The rows of D fall into a few groups, and each row is roughly a mix of its group's hidden directions.
D (131 x 13):
[[ 25   6   7   0  12  55 -32   9  22   5  19 -39  16]
 [-37  17 -28  -6 -10 -30 -16 -20  -9  37  11 -28  35]
 [  8   7   7  25 -31  39   2 -12   8 -32   3 -26 -49]
 [-21 -25 -18 -37  19 -22 -30 -15  27  18  33 -27 -11]
 [  7 -24 -12 -35  11  49 -23 -25 -15 -20 -31  18   5]
 [-14  20  33   5  25  34 -25  55   5  -4 -18  -9  11]
 [  3 -18 -28  19   8 -15  -9 -68 -33  -8  -4  -2   1]
 [-10  10 -28  15  21  -6 -26 -49 -50  16  -9  -5  -6]
 [-21   8  15  -2  -5  20  15  63 -33 -32   4   9  -6]
 [ 10 -16  54  -4  14  33  15   3  11 -19   1  38 -31]
 [ -4   4  43 -10  -9   1  22  56  42   0  -7  11   4]
 [-16 -20  19 -14 -11  13 -30  -2  16 -33 -40 -30 -37]
 [  4  36   1  36   2  28  30  24 -23   1 -37  27  -8]
 [ -5  38   2  45  -6  16  40  15 -35  11 -20  14  -9]
 [ -7 -38  -6 -43  -1 -23 -35 -16  22   2  33 -25   5]
 [-37 -15 -16   4  -5  10  28   3  36  57  17  -5   7]
 [  2  22  41 -23  -9  14   3  48  41  18 -13   9   9]
 [ 21 -22  38   5   7   4 -55 -15 -22 -17  10  -2 -32]
 [ 19 -12   3 -38  14  25 -31 -22 -20 -35 -39  16  -7]
 [  3 -27  -5 -43   6  40 -30 -16  -5 -27 -38   8   7]
 [  2 -14 -18   5 -14 -47   0 -55  22  28  -3 -16  12]
 [-35   5 -48 -17 -10  20 -19 -17  -6  24   0 -31  33]
 [  4  36  12  51   1  16  45   7 -17  -3 -27  13  -7]
 [ 20   4  15  44   6  25  26  36 -21   0 -31  31  -5]
 [  4  -1  28  11 -35  11 -42 -26  17 -29  11 -27 -31]
 [ 14 -34  14   3 -12  21 -49   4 -17  -9  18 -12 -48]
 [ 10 -32 -42   7 -10  -1 -22 -48 -36 -17  13  -3   4]
 [ 22 -26  -2 -37  14  36 -16 -24 -15 -30 -38  16  -4]
 [ -4 -33  -3 -34  17  34 -16 -25  -2 -15 -52   2  12]
 [ -4  29 -14   5   2   6  58   6  46  19  -2  -7  25]
 [  8  -4  50  17 -24  26 -45  -3   1 -19   7 -18 -27]
 [-17 -25   4 -44  -6 -38 -31 -25  13   3  23 -27  18]
 [-36  15 -36   3 -13  -6 -17 -21  -9  34   2 -36  36]
 [  1 -24 -30   4 -18 -54  16 -51   3  -2  -2   8  -1]
 [ 30  34   5   4   3  -6 -44  11 -24 -48 -22  -3 -12]
 [ 45   2 -18  -8  -6  -6 -12  -7 -39 -52 -25   3 -13]
 [ -4  32  42 -11   2  -1  28  35  47  19 -10  -6   3]
 [-14  13  37  -6 -27 -20  29  53  27   8  -5  -8  14]
 [ 21 -30 -10 -39   1  42 -26 -17  -7 -26 -31  14   1]
 [ -3  21  35  -5   3   2  30  61  31   7   1  10 -12]
 [-42   0 -45 -11 -29 -26  -3   0  -9  14   6 -32  29]
 [ 17  28  43 -15  -9  28   5  34  42  11  -6 -13  20]
 [ 12 -36  25  -8  -3  16 -54  -4 -11 -17  17 -16 -37]
 [ -5  24   7  39 -22 -33  19  28  11  20  47  -7  -7]
 [ 21 -25  39   5   2  21 -41  -1 -35 -24   3  -1 -32]
 [-13  24 -30  14  13 -30 -24  -6   1  34   0 -34  43]
 [ 22 -25  -7 -40  26  46 -18 -22  -4 -19 -29   9   8]
 [ 14   0 -25 -39  28 -11   0   5 -12  18  21  35  47]
 [ 52  11 -23  13  -8   3 -24   3 -20 -37 -37  -1 -20]
 [ 32  17   6 -25  -4  43   4  42  28 -34  12   3   2]
 [ 33 -14  38  -5  15  35  10   8  10 -23   1  39 -35]
 [  0 -20 -10  20   7  -9  -1 -71   3  13   5 -35  12]
 [ -2  29  46  -6   9  -2  14  42  41   7 -27  11   6]
 [ -5  -8  18  23 -31   8 -36 -23   3 -55  10 -13 -23]
 [  1  29  31 -24 -16  -9  26  47  41  -1 -15  10   7]
 [ 16  26  -9 -25  13  38 -20   5  45  -2   9 -40  14]
 [-16 -32  -3 -29 -15 -19 -37 -22  14  -7  40 -34  -8]
 [-17  19 -41  -6 -14 -31 -14 -29 -20  36   6 -27  25]
 [  2 -11 -43   7  16 -15 -24 -64 -20  -1  -4  -4  -3]
 [ -8  10 -15   6  44  19 -10   2  39 -24   6 -51   4]
 [ -3  27   7  29   0 -39  24  23   8  24  53  -1  -3]
 [ 17  -5  -4 -18  25  45 -27 -25 -20 -21 -38  24  -8]
 [-21 -27  -4 -29  11 -36 -17 -31  23  -6  38 -30  10]
 [ 23   6 -21 -31  57  -3  14  -5   8  33  20  20  16]
 [-32 -23   0  -5  39  -1  52   8  26  29   8  12   3]
 [-12  -8  14  12  20  24  57  -2  27  37  22   5 -18]
 [ 32 -29  20   4  45  -8  18  10  37  13  19  13  29]
 [  2  -9  11 -24 -19  23 -51 -19   3 -40  -2 -19 -34]
 [ -9 -25  -4 -48   6  34 -26 -24   3  -5 -45  12  -5]
 [-22  24  24  28 -17 -40  15  14  10  26  45 -10   3]
 [-18  13  18 -11 -39  18 -50 -15 -13 -25  -4 -23 -29]
 [-15  10  24  10 -34  16 -23 -28   9 -45   2 -33 -29]
 [ 15  34 -18  -7  34  25  -1 -15  37 -11  11 -48   2]
 [-11  -7 -49   8  35   0 -23 -48 -21  -8   7 -14 -16]
 [  4 -20 -17 -41  13  44 -27 -36 -16  -2 -22  17  12]
 [-22 -21  12 -13 -27 -25   0 -11 -31  16 -24  56  -4]
 [-27  16   0  26 -32 -58   7  22   2  15  27  -9   4]
 [ 13   8 -18 -10  41  -2  45  16   0  34  12  24  35]
 [-12 -37   2 -25  -2 -20 -37 -16  25   0  45 -29  -1]
 [-10  23 -36   3   9  -3  52  23  13  29  -9  19  31]
 [ 27 -15  44  12   7  24   4  20   5 -48 -16  22 -23]
 [-32  21   7  29 -19 -47  18  25   5  13  36 -17   7]
 [-15 -45   5 -47   7 -32 -22 -11  24  -7  -3 -28  10]
 [-11 -23 -14 -15   0  35  28  25   8 -44  39 -13 -18]
 [ 30 -21  50 -20   8  16   5  -1  26 -10 -18  25 -38]
 [-34 -16 -10  -2  23   8  27  -9  22  51  27  -1  30]
 [ 33   7  -4 -18 -36 -17 -37 -12 -26 -38 -26 -16 -10]
 [ 19  48   0 -21  30  29 -16  37  31   6  -5   3 -11]
 [  2  21   0  42 -28 -35  27  22   3  16  43 -10  -9]
 [-28  21   7  31 -25 -33  39   7  -2  22  36 -17 -11]
 [-46 -11  10  -6  20  -2   9  -2  32  48  17  -8  33]
 [  1  24 -22  17  18 -10  53  -2  47  10 -17   8  20]
 [  5  46   0  45 -23  33  22  13 -20  -5 -16  21 -10]
 [  9  17   0   9  45 -30  20  -4  -7  37  18  29  36]
 [ 31   1  41  16  41  11  16  23  15 -16  13  33 -19]
 [  7  44  13  37  -4  20  14  20 -13  -1 -37  38  13]
 [  4 -28  19 -18 -14  24 -46  -5 -26 -20  31 -19 -30]
 [ 35  -3  49  14  15  30   4   5  23  -6 -11  26 -36]
 [-13 -28  -1 -22 -16 -27 -33 -15  47  -8  30 -20  20]
 [ 38   9 -17  17 -30 -14 -36   3 -38 -40  -2   9   4]
 [-11  26  39 -20   6   8  34  34  48  10  -8   2  -5]
 [  1 -20 -14 -60 -13  -3 -46   1   4  20  22 -11   7]
 [ 26  33   4   7  16  13  -2  31  41 -25   2 -42  19]
 [ 33  31  24  13  -9  26  14  40 -23 -40  -3   0  14]
 [ 27 -18  -3 -13  11  36 -33 -18 -14 -27 -47  22  -2]
 [-11 -18   1  35 -28 -48  10   1 -51  11   0   6   5]
 [-11 -43  -2 -39  -1 -22 -28 -18   9 -15  40 -24  12]
 [-30  -8  -7  -4   4 -24 -24 -45 -18  52 -17  10  -4]
 [-38  -1 -13 -15  32   1  -3 -44  30  33   1 -27 -13]
 [ -1 -27   7 -29   9  15 -55  -8 -18 -10  27 -16 -36]
 [  6  20   0  10  47  -9 -14 -49   4  24 -30  23 -17]
 [ 18  -4  -5 -38  14  16 -36 -13 -10 -34 -51  -5  -5]
 [-35 -15   0  14 -19 -56  20   4 -35  -1 -18  24  -3]
 [ 24  36  27   3  -5  15  -1  64   9 -17  -9  -4  16]
 [-16  -3   9  21 -25   5 -49  -8  30  -3   6 -26 -47]
 [-38   7 -31 -19 -16 -41  -4 -17  -8  31   8 -29  28]
 [ 17  17   8  -7  -1  34 -28  58  -8 -35 -10   6  17]
 [ 25 -23   8 -14  35  -9  48   6  19  29  23  -8  28]
 [-10  20  51 -23 -10   3  24  29  37  22 -20  17   5]
 [ 42  20 -24  -7 -20  -7 -39   0 -29 -40 -13 -18  -2]
 [ -7  -1  16  -6 -33  32 -49  -6   7 -17  22 -27 -35]
 [-14 -27  -1 -29  -6 -44 -21 -31  29   0  24 -30  13]
 [ 34  28  -9 -15  14 -23 -27   0 -41 -46  -3  10  -8]
 [  7 -10   9  21 -21 -40   8 -43   5  52   3 -15  11]
 [ 11 -38 -38  13  -5  -2 -36 -40 -34   9  16   7  -5]
 [ 22  11 -30 -14  29 -22  24   0 -19  13 -18  44  35]
 [ -4  31 -32  10  18 -18  40  12   9  31 -26  29  26]
 [ 11 -28 -42  21  -9 -12 -19 -40 -43 -13  16  -7   2]
 [  8  41  -4 -17  27  27  -7  53  29 -14   1  -8 -10]
 [ 13 -36  11  -9   9  13 -54  -7 -18 -28  13  -3 -39]
 [ 10  21   2  32 -18 -61  14  14 -15   4  38  -1   1]]
Here is one row from each group, named. Which group is each of the other rows in?
[ 19  32   9  14 -21   3 -37   5 -35 -50 -12   0 -18] => (9)
[ -6  12  -6  24  22 -49  14 -54  -4   9 -28   3  -3] => (32)
[-34 -41  -2 -26 -11 -17 -17 -11  22 -20  29 -41   0] => (14)

[ 25 -12  41   2   8  23  -8  10  13 -32 -39  24 -35] => (9)
[ -5  26   2  50  -3 -40  29  25   7  19  29 -12  -3] => (9)
[-33   2 -60 -14 -18  -7  -3  -7 -10  26  15 -22  29] => (9)
[  0  28  -6 -20  32 -13 -23 -28  49   8 -38   0   9] => (32)
[  5 -25 -43  -6   1   9  -3 -63 -17  -9  23  -9 -10] => (32)
[ 14  -8   9 -15 -10  28 -58 -10 -17  -9  25 -10 -41] => (14)
[  6 -32   7   1 -13  11 -43  -9  32 -22   2 -26 -46] => (14)
[ 48 -14  28  18   8  17   9  15   9 -21  -6  41 -34] => (9)
[-36 -26  -8   7   5  31  34   7  38  43   3   6  -1] => (9)
[ 41  40  -6  -8  16  37  -9  34  13 -35   3  -7   4] => (32)
[-15   8 -48 -19  -6 -36   7 -28 -26  24   8 -26  24] => (9)
